(in the rows, 128 means zero)
Each path is a new rotation, seen through one point. The rows after it are directions, each followed by how far the rotation turns it, in degrees per step (0 if it stays put).
Each turn is a multiple of 5 degrees from 10 to 175, or 0.
Each row of a path follows its step; steps can be skipped.
Rotation 1:
step 2: [121 126 121 130 118 126 133 130 127 134 130 126 137 131 125 128 128 122
 131 133 131 118 133 136 124 130 133 119 118 122 137 120 135 123 130 125
 130 119 135 117 129 125 127 129 122 131 133 126 124 130 136 135 135 134
 117 145 133 127 131]
step 8: [126 132 137 135 119 133 122 133 133 142 134 122 139 120 118 127 122 126
 125 125 115 125 124 121 127 132 131 134 135 130 133 132 127 133 133 125
 124 137 124 117 126 118 125 122 125 123 129 132 138 128 131 126 123 133
 133 131 120 120 131]
step 9: [126 115 126 124 120 120 132 124 138 122 119 134 126 123 118 116 131 129
 137 134 139 139 124 134 126 123 128 130 129 124 130 124 127 134 128 133
 127 120 144 129 128 127 129 131 130 134 123 132 136 127 138 128 133 128
 123 124 124 122 130]
step 14: [130 126 130 135 133 128 130 133 125 133 133 137 134 124 133 128 133 127
 122 137 119 126 132 134 146 140 125 123 118 118 131 123 134 127 127 128
 132 133 129 130 135 137 129 134 136 126 134 120 125 128 131 124 119 135
 137 130 130 126 136]
step 15: [125 134 128 131 127 130 128 126 134 122 127 128 125 114 121 138 131 135
 133 113 132 129 125 113 130 126 136 122 132 127 122 138 118 134 125 123
 121 131 128 117 134 123 130 135 135 134 122 126 119 121 130 126 128 125
 127 131 131 132 133]
step 17: [124 130 128 130 130 119 117 129 132 135 133 125 120 126 132 127 132 112
 131 133 126 137 138 129 129 125 123 125 127 137 123 119 131 117 132 138
 129 131 129 122 129 126 136 121 119 116 121 127 132 130 134 121 134 122
 125 124 129 133 131]
step 19: [127 125 128 132 134 133 130 130 138 123 118 123 131 124 120 122 131 137
 129 119 133 124 138 121 117 123 125 137 133 126 130 143 128 123 121 127
 127 119 134 125 129 129 129 135 122 126 126 118 133 134 134 139 125 138
 124 130 135 123 129]
step 20: [137 134 143 125 125 131 134 120 131 129 130 123 129 133 124 124 132 124
 140 136 124 124 132 128 125 131 127 125 115 127 134 129 126 134 130 129
 124 133 118 134 130 138 117 123 125 131 134 143 131 136 127 125 133 124
 122 126 127 121 133]
Directions:
[127 127 129 127 128 125 128 125 126 131 128 128 129 127 129 130 126 128
 128 128 125 127 127 129 129 126 127 127 127 128 128 130 129 128 128 127
 127 126 129 125 127 126 127 130 132 126 127 130 128 129 129 128 127 127
 131 128 129 128 129] : 110
[129 130 130 130 126 129 127 128 126 128 128 127 126 128 127 128 128 126
 124 128 128 126 130 129 128 129 130 129 128 129 130 129 131 129 130 128
 129 129 132 127 128 128 127 128 129 128 130 130 125 128 127 129 127 130
 128 128 127 129 129] : 175
[129 127 127 130 128 129 127 130 130 127 125 129 131 128 129 126 126 129
 128 128 129 128 127 125 127 127 129 128 129 130 131 131 128 129 128 126
 128 128 126 128 126 127 126 128 130 126 128 127 126 127 127 129 129 128
 126 127 126 127 130] : 100
Rotation 2:
step 2: [125 135 133 118 123 132 125 119 119 135 133 127 123 133 123 125 131 139
 125 130 126 132 125 131 130 131 126 122 131 127 136 124 130 120 132 129
 123 126 125 123 119 139 119 124 124 133 121 122 130 124 125 136 130 127
 124 119 124 140 126]
step 4: [127 128 115 128 136 123 119 125 129 121 114 131 133 137 120 128 122 128
 135 124 132 128 129 122 129 121 124 123 130 137 129 119 123 120 124 133
 130 130 130 133 139 137 127 126 121 130 128 129 123 124 131 133 135 123
 125 129 129 134 127]
step 7: [127 134 118 123 121 124 130 126 126 129 114 128 119 133 130 132 139 144
 132 129 126 130 131 124 130 131 125 131 122 127 127 119 125 118 126 126
 121 127 123 127 133 128 126 125 126 134 125 137 134 123 125 133 125 122
 122 130 128 130 116]
step 10: [125 128 137 119 123 133 126 117 119 129 124 130 126 136 120 132 125 137
 119 122 131 130 128 123 127 127 131 130 119 128 127 122 130 131 134 127
 129 130 127 129 124 139 124 120 124 131 126 131 130 125 115 139 119 125
 133 124 124 135 126]
step 11: [130 130 121 123 120 128 124 130 120 128 121 128 116 123 133 129 134 129
 124 128 131 136 125 128 135 134 131 126 117 132 130 124 128 128 126 126
 123 116 132 123 131 133 129 127 125 140 135 126 126 124 125 128 131 124
 135 125 119 141 115]
step 13: [128 123 128 115 133 127 119 127 129 132 127 124 128 137 122 131 126 129
 128 130 134 133 129 121 120 120 127 125 127 129 128 119 127 135 134 127
 129 141 125 122 129 127 122 122 126 128 120 116 131 124 139 133 132 131
 126 125 128 137 119]
step 15: [124 123 117 126 126 122 121 125 119 128 120 133 125 130 120 124 130 134
 128 126 121 122 132 131 137 134 125 129 122 125 124 122 131 123 135 134
 123 121 123 130 128 135 130 125 129 144 127 134 136 125 127 132 134 122
 124 123 122 134 122]
step 20: [130 130 127 123 129 134 134 124 124 124 127 124 128 126 124 126 127 141
 127 136 124 135 134 136 134 125 126 141 123 130 139 121 125 131 119 134
 124 127 132 129 132 133 132 122 120 137 124 124 131 124 121 131 128 126
 118 120 127 136 123]
Directions:
[128 124 127 129 128 129 127 126 128 129 128 130 127 127 125 130 128 127
 129 128 130 126 128 130 127 127 126 126 129 128 129 129 129 127 130 126
 128 126 129 127 126 127 127 130 129 129 127 127 127 127 128 128 131 130
 126 124 128 128 127] : 25
[128 127 124 130 126 129 129 129 129 127 128 129 128 127 127 128 127 130
 126 128 127 128 128 127 128 126 129 130 128 128 130 129 129 127 126 131
 126 127 126 129 131 125 127 129 128 130 128 129 126 129 130 129 129 126
 129 128 127 130 128] : 90
[130 125 128 126 127 127 127 128 129 126 130 128 127 130 130 128 127 127
 129 126 123 128 129 129 127 128 127 129 128 126 128 128 128 127 126 126
 127 130 130 131 127 129 126 128 125 128 127 128 126 128 130 130 129 129
 128 128 127 126 127] : 70
[127 126 127 129 130 126 129 129 129 129 129 128 128 128 124 127 127 127
 130 128 127 126 128 126 130 131 127 128 127 129 130 127 129 126 128 128
 128 129 129 125 127 129 125 128 131 128 129 128 129 129 131 129 127 125
 128 131 129 127 129] : 35
Rotation 3:
step 0: [132 133 134 128 127 129 117 135 124 132 121 132 121 123 135 132 130 126
 133 124 127 128 130 128 134 126 117 129 124 128 133 126 121 131 127 138
 127 133 131 120 131 123 133 126 123 145 128 125 121 125 122 132 121 117
 130 131 133 138 124]
step 1: [132 128 133 134 119 127 122 135 133 128 130 124 123 127 133 135 136 121
 129 120 128 128 126 136 132 133 122 121 128 128 117 127 124 128 127 133
 125 123 129 122 130 127 127 124 132 134 121 125 132 139 124 143 127 113
 128 124 132 128 129]
step 3: [129 136 134 130 127 139 126 135 136 133 125 129 136 124 129 133 126 133
 124 126 139 137 120 127 130 124 124 122 118 126 124 123 135 130 123 140
 133 124 123 122 131 129 126 133 130 135 125 137 122 140 127 128 127 122
 125 130 130 135 132]
step 8: [136 130 131 132 134 128 121 127 136 125 124 118 122 127 131 129 123 127
 130 132 126 123 126 129 128 125 116 130 130 119 130 126 122 134 134 135
 128 134 131 118 133 118 124 124 130 133 126 133 129 127 120 141 128 116
 120 122 126 134 125]
step 10: [127 132 133 131 125 135 125 124 134 130 129 121 130 124 130 133 133 124
 126 119 128 128 118 132 128 128 114 118 120 121 125 128 133 117 132 133
 128 139 128 120 133 130 141 126 126 136 128 133 129 126 131 127 130 121
 122 130 133 130 137]
step 11: [131 130 133 122 131 136 129 128 125 138 128 129 130 127 134 131 127 128
 135 125 128 128 125 136 124 124 126 129 119 118 130 112 132 125 127 132
 130 121 127 111 140 126 131 127 131 136 128 130 124 135 125 134 130 119
 131 133 132 128 134]
step 17: [135 131 132 124 130 133 127 135 128 139 130 131 126 128 127 121 122 121
 130 126 128 126 124 136 126 119 122 124 119 127 131 124 130 127 126 140
 132 131 129 118 144 124 132 124 128 140 130 126 125 124 128 127 118 120
 126 127 122 130 136]
step 18: [127 139 131 131 123 126 120 124 125 131 130 132 128 123 141 127 122 124
 132 116 132 127 125 132 133 130 117 123 122 123 123 127 127 126 133 130
 132 127 121 122 134 130 138 128 134 137 129 117 133 129 128 138 125 117
 128 130 131 136 127]
Directions:
[129 128 129 132 127 126 127 129 126 128 131 128 127 129 130 129 127 130
 131 128 128 125 127 130 127 128 127 127 128 129 129 129 126 129 127 129
 129 126 130 128 126 126 129 128 128 129 128 130 129 129 131 130 127 131
 130 127 128 129 127] : 60
[128 129 128 128 129 127 130 128 127 127 128 128 130 126 128 130 127 129
 128 129 130 127 127 127 126 128 130 128 127 125 127 126 131 127 128 126
 127 125 125 128 128 129 128 131 126 130 127 128 130 126 128 128 129 129
 130 127 130 128 128] : 45
[128 128 130 126 130 128 129 125 126 128 127 128 131 127 128 126 127 129
 130 128 128 129 126 128 130 128 126 126 129 130 128 126 128 127 128 129
 124 128 128 128 127 126 128 127 127 127 128 129 128 130 126 128 130 129
 130 129 129 132 126] : 95
Rotation 4:
step 0: [132 141 133 128 121 129 128 122 132 128 135 113 133 124 132 134 120 133
 130 129 125 137 138 128 133 135 132 132 131 127 135 129 132 131 137 123
 126 126 130 131 128 120 128 130 123 130 133 135 123 126 131 131 124 132
 122 129 123 118 135]
step 2: [125 134 122 118 135 124 127 129 129 116 130 129 130 128 132 135 126 128
 126 126 124 130 125 134 133 137 124 129 129 130 130 127 121 123 129 134
 131 132 134 141 132 120 131 143 127 124 128 128 120 122 131 135 126 123
 130 134 137 129 139]
step 5: [119 130 136 138 132 124 125 135 130 127 132 117 126 127 120 124 129 125
 135 126 126 126 136 130 126 121 130 136 124 129 123 139 133 122 127 120
 127 123 134 132 137 120 129 138 130 133 133 128 127 129 126 126 140 127
 133 133 132 137 132]
step 8: [125 135 132 114 125 129 125 127 136 129 133 119 132 117 129 129 131 127
 136 126 126 139 128 133 134 131 125 132 126 128 129 122 135 129 131 131
 124 131 124 132 132 138 128 132 139 131 132 130 140 130 121 131 129 114
 133 125 123 134 125]
step 12: [128 118 131 128 132 134 134 124 129 126 120 128 120 122 130 124 131 136
 131 133 115 119 130 124 131 133 126 129 135 129 128 123 130 130 122 129
 133 125 137 141 127 133 131 125 124 114 133 126 132 132 133 135 126 124
 127 129 119 131 119]
step 14: [122 121 133 128 120 131 133 136 122 127 123 122 126 125 126 124 132 132
 128 112 121 117 128 136 126 127 130 135 127 131 118 136 128 127 119 138
 129 135 124 126 131 132 133 133 135 128 132 132 131 121 126 128 129 130
 120 126 124 128 122]
step 17: [125 122 121 123 131 128 132 116 131 129 121 131 126 128 129 124 123 120
 125 126 128 133 125 125 121 136 120 143 134 118 124 128 131 135 130 134
 125 129 125 127 132 134 125 127 138 127 141 124 118 125 130 122 130 123
 128 125 123 133 130]
step 18: [124 122 122 119 137 125 128 143 129 129 127 128 123 126 129 142 134 123
 142 134 123 123 130 129 127 127 133 135 128 134 138 126 125 115 129 131
 127 129 126 128 125 126 133 127 128 124 134 124 116 128 127 123 129 122
 125 133 130 126 126]
Directions:
[129 127 128 129 127 128 127 128 127 129 129 126 126 129 129 129 129 131
 127 131 130 127 129 127 130 127 128 130 128 128 129 127 127 130 130 129
 126 126 128 126 128 129 127 126 127 126 124 128 128 127 129 129 126 129
 126 128 128 129 130] : 115
[126 129 131 128 129 128 128 127 127 127 127 127 127 130 128 127 128 127
 127 131 129 128 127 126 127 129 129 130 129 129 126 127 130 128 126 126
 127 130 124 129 129 127 129 127 126 128 128 131 126 129 127 127 127 128
 129 128 129 128 131] : 170
Rotation 5:
step 0: [127 129 126 132 122 124 130 124 122 125 128 134 129 118 129 127 120 119
 130 130 131 128 121 129 127 129 128 123 130 136 124 115 133 131 116 130
 132 127 120 123 115 117 126 132 134 117 128 126 141 137 131 120 125 128
 136 121 129 124 124]
step 3: [127 131 126 130 135 124 134 136 139 130 128 122 139 125 129 124 118 135
 133 121 127 122 131 134 126 118 132 123 120 125 125 124 128 124 129 125
 132 131 130 128 128 132 126 116 125 128 121 126 123 131 135 130 131 138
 121 140 114 130 134]
step 4: [137 130 130 125 117 121 129 125 126 137 138 131 144 128 132 134 120 131
 126 136 127 131 136 129 131 122 126 125 123 127 125 133 125 129 134 127
 137 117 120 133 125 140 123 135 135 122 133 127 127 124 133 124 138 127
 124 128 133 124 131]
step 7: [134 123 111 125 138 118 121 127 126 135 130 128 122 128 127 124 132 136
 127 135 139 133 128 132 126 129 134 132 131 131 123 127 128 116 125 132
 130 130 139 124 135 132 131 124 127 134 127 126 131 138 125 120 125 126
 133 118 118 133 124]
step 9: [122 127 130 126 138 135 132 133 127 128 133 136 128 115 129 113 117 115
 127 127 130 129 134 135 123 122 134 132 119 121 127 128 124 131 135 126
 127 131 123 126 126 137 128 128 122 133 130 138 120 120 121 120 127 125
 133 131 130 129 127]
step 15: [128 132 132 124 130 127 123 126 132 132 126 125 128 131 132 128 120 126
 132 139 127 140 122 129 131 134 140 127 129 126 110 122 119 130 135 131
 133 137 119 131 132 130 125 128 138 132 133 135 123 126 131 129 130 130
 123 127 144 127 131]
step 18: [121 129 121 121 126 128 129 133 121 129 123 120 116 128 129 128 130 131
 130 119 126 129 128 133 125 129 130 118 122 133 134 137 126 124 126 130
 143 122 130 120 121 126 135 128 133 132 126 119 129 141 123 117 127 135
 133 128 130 130 116]
step 20: [122 124 125 117 124 124 125 121 117 135 129 136 134 123 131 117 118 127
 124 130 128 129 128 131 132 116 131 138 122 122 132 131 123 133 125 140
 124 129 116 131 120 123 128 126 128 125 127 123 122 128 130 132 129 132
 122 126 119 120 132]
Directions:
[127 129 128 128 126 127 129 128 129 128 129 125 126 130 128 128 129 132
 129 128 129 127 130 129 127 128 126 130 127 130 126 129 129 127 127 128
 126 129 131 125 127 128 128 127 127 128 124 128 127 128 126 128 128 125
 128 128 128 129 127] : 70
[127 128 129 128 132 128 129 128 127 126 127 130 129 127 129 128 128 128
 130 129 127 127 129 125 127 131 131 128 128 128 128 129 127 126 128 127
 129 127 127 125 128 128 128 128 127 127 127 128 127 130 127 128 126 125
 129 124 129 127 127] : 40
[126 130 126 126 126 128 128 129 126 127 125 131 129 129 128 125 130 128
 128 129 128 128 127 128 127 126 126 126 129 127 129 130 129 129 129 128
 128 127 128 128 129 129 130 128 128 127 125 124 128 129 129 128 128 128
 125 129 130 127 128] : 175
[131 130 131 127 128 129 128 126 126 126 127 128 127 129 130 128 127 130
 128 126 129 131 129 128 127 127 127 127 130 131 128 127 130 130 128 128
 129 126 127 129 128 127 129 128 127 127 129 128 129 127 128 127 131 126
 129 127 128 124 127] : 175
[127 127 129 127 128 129 131 127 129 127 130 128 129 133 129 128 129 128
 129 128 126 128 128 127 132 129 128 129 131 125 126 128 127 127 128 127
 128 127 126 130 128 127 128 124 128 128 130 127 128 127 129 129 129 128
 127 128 130 129 126] : 160
[128 128 126 127 128 129 126 130 129 129 130 127 127 131 129 128 129 131
 125 130 127 129 126 128 126 128 126 126 128 129 129 129 127 127 129 129
 129 130 127 127 128 126 127 129 129 129 128 127 126 127 130 127 127 131
 131 125 130 126 127] : 135
Rotation 6:
step 0: [131 135 133 122 130 121 131 127 128 138 126 136 131 128 131 136 133 131
 124 125 122 132 125 126 127 131 116 132 129 122 117 125 131 126 125 130
 129 116 122 120 135 123 121 118 127 121 134 127 127 123 118 129 127 126
 138 133 132 123 123]
step 3: [128 135 137 130 125 132 127 137 125 140 118 130 123 136 131 123 123 126
 132 142 129 136 124 129 128 124 126 137 131 135 125 121 132 128 127 131
 124 134 117 121 130 123 132 122 126 126 127 124 131 131 126 121 132 124
 128 122 123 120 119]
step 8: [133 130 127 121 130 124 128 128 131 138 121 134 125 127 135 133 134 135
 123 134 129 138 132 135 129 133 120 130 122 132 121 125 127 127 125 127
 121 127 119 117 135 126 122 121 123 126 134 125 132 127 133 125 129 123
 139 132 142 124 127]
step 12: [127 126 135 123 133 125 125 131 129 127 121 140 129 135 126 134 136 123
 134 132 120 143 144 129 124 132 128 132 126 131 122 129 138 133 130 123
 126 129 118 132 130 123 122 128 119 125 127 128 126 126 121 124 128 124
 131 123 131 124 127]
step 13: [129 131 139 122 129 114 125 123 130 134 123 129 125 131 137 123 123 126
 129 136 135 129 130 127 123 125 124 118 127 135 121 123 120 130 128 129
 123 119 127 123 132 125 132 118 133 128 127 124 132 128 122 137 136 124
 140 126 120 123 129]
step 15: [130 138 132 134 127 125 128 137 131 142 131 128 135 130 128 126 129 130
 132 134 130 134 131 127 127 126 121 129 140 128 125 123 128 132 128 123
 137 124 123 129 135 126 124 120 130 131 131 136 129 123 115 124 124 138
 135 135 122 119 125]
step 16: [127 126 130 121 124 126 133 132 135 135 120 129 122 127 123 131 126 133
 132 131 126 137 137 132 133 133 121 128 128 131 126 135 125 126 125 130
 130 130 119 127 130 126 126 116 116 125 132 122 139 139 131 128 127 118
 137 124 136 121 125]
step 18: [123 131 130 125 125 116 129 135 133 136 121 137 130 133 125 119 136 120
 125 135 129 132 134 133 137 129 121 129 134 137 126 119 124 122 133 136
 119 134 121 119 126 127 129 129 131 121 126 133 131 127 131 130 127 123
 127 128 121 122 128]
Directions:
[125 129 130 126 128 127 127 125 128 128 127 128 128 127 128 128 127 126
 130 129 128 128 128 129 125 129 129 130 126 126 126 127 128 126 126 127
 127 128 130 128 129 128 128 125 125 129 129 126 129 128 128 125 127 128
 126 128 130 130 127] : 85
[130 130 126 128 129 128 126 129 130 128 128 127 126 129 126 126 128 128
 128 129 128 127 128 127 128 126 129 128 127 128 128 127 124 126 127 129
 127 129 128 128 129 128 129 127 128 129 129 127 127 129 130 126 126 124
 131 128 127 127 130] : 145
[129 129 127 131 129 129 129 127 128 129 129 128 127 128 126 126 128 129
 129 129 127 129 131 128 129 128 128 130 129 127 131 125 128 128 128 127
 130 129 130 128 131 129 130 127 128 128 128 129 131 128 129 129 127 131
 124 129 126 127 129] : 85
[129 130 127 129 128 124 126 128 129 127 128 130 128 127 130 129 130 128
 127 126 131 129 128 129 129 128 129 130 129 128 126 128 128 128 127 128
 125 128 129 129 127 130 129 125 128 127 127 130 126 130 126 128 125 131
 128 128 127 126 127] : 140
Rotation 7:
step 0: [131 131 133 129 120 132 128 122 123 120 136 122 130 130 130 127 125 132
 130 125 125 130 139 126 123 138 130 127 129 137 124 128 126 131 144 131
 128 132 124 112 119 124 127 125 123 134 127 128 129 132 130 124 119 134
 128 131 118 133 133]
step 1: [121 137 122 135 122 121 125 132 132 124 121 132 125 135 134 120 129 119
 127 122 124 141 133 131 133 127 130 120 127 135 126 140 130 121 130 130
 131 127 131 125 127 134 121 124 128 125 134 116 123 127 128 127 134 127
 135 120 127 134 126]
step 3: [134 132 126 133 125 136 126 131 130 125 140 121 134 131 132 127 132 131
 127 123 127 123 116 129 130 125 129 132 126 137 129 128 130 132 134 132
 132 114 129 130 124 121 137 124 131 124 133 132 133 127 123 137 129 138
 134 138 135 132 120]
step 6: [123 133 135 131 119 125 130 138 124 116 117 117 139 125 135 123 123 131
 131 125 125 120 128 129 136 130 127 129 126 129 125 126 114 121 124 128
 126 116 139 128 134 131 127 128 127 131 126 132 130 127 127 123 130 128
 130 126 130 131 135]
step 9: [137 115 126 126 130 137 130 120 124 132 120 131 133 137 128 127 136 122
 129 131 122 123 126 141 132 132 117 126 131 126 127 127 126 120 133 131
 123 119 128 128 127 130 135 140 129 128 127 133 126 136 134 126 131 123
 126 130 133 136 133]
step 11: [125 131 126 141 128 120 134 124 129 125 122 128 135 121 125 117 127 121
 126 135 128 135 126 120 133 133 123 132 126 132 126 136 138 125 125 129
 121 135 132 123 131 138 131 123 129 133 132 126 129 130 116 125 119 131
 134 123 134 128 133]
step 18: [130 130 125 132 125 123 129 121 132 133 131 124 130 121 124 117 119 114
 131 126 118 120 127 118 133 126 123 119 137 127 134 121 133 133 120 130
 128 132 128 130 122 131 120 131 140 131 123 125 129 125 130 130 122 127
 125 125 127 133 122]
step 20: [119 123 122 131 127 136 128 122 119 134 131 124 122 129 128 132 127 131
 126 130 132 129 131 131 121 131 129 129 125 138 122 125 132 127 131 130
 140 130 108 126 128 125 131 124 130 127 125 123 136 143 124 127 122 135
 121 126 125 133 129]
Directions:
[129 128 125 127 129 128 126 128 129 127 128 125 128 129 127 129 126 128
 126 127 128 127 125 124 127 127 126 129 128 128 130 127 128 128 128 129
 128 128 127 129 127 129 126 131 130 127 127 128 125 128 129 132 130 128
 130 129 129 128 127] : 70
[129 129 126 128 129 128 128 126 129 127 128 128 128 127 130 130 128 128
 130 127 128 128 129 128 126 129 128 126 126 127 126 128 126 130 126 129
 126 126 130 128 128 129 126 129 128 127 124 130 130 126 129 127 129 128
 127 128 127 125 130] : 40
[131 128 129 129 127 128 128 129 127 127 128 130 127 127 128 127 128 127
 126 129 127 128 127 126 128 128 131 131 128 127 128 130 127 129 127 126
 126 127 130 125 128 128 127 130 127 129 128 128 129 129 130 128 126 133
 128 130 128 128 127] : 135
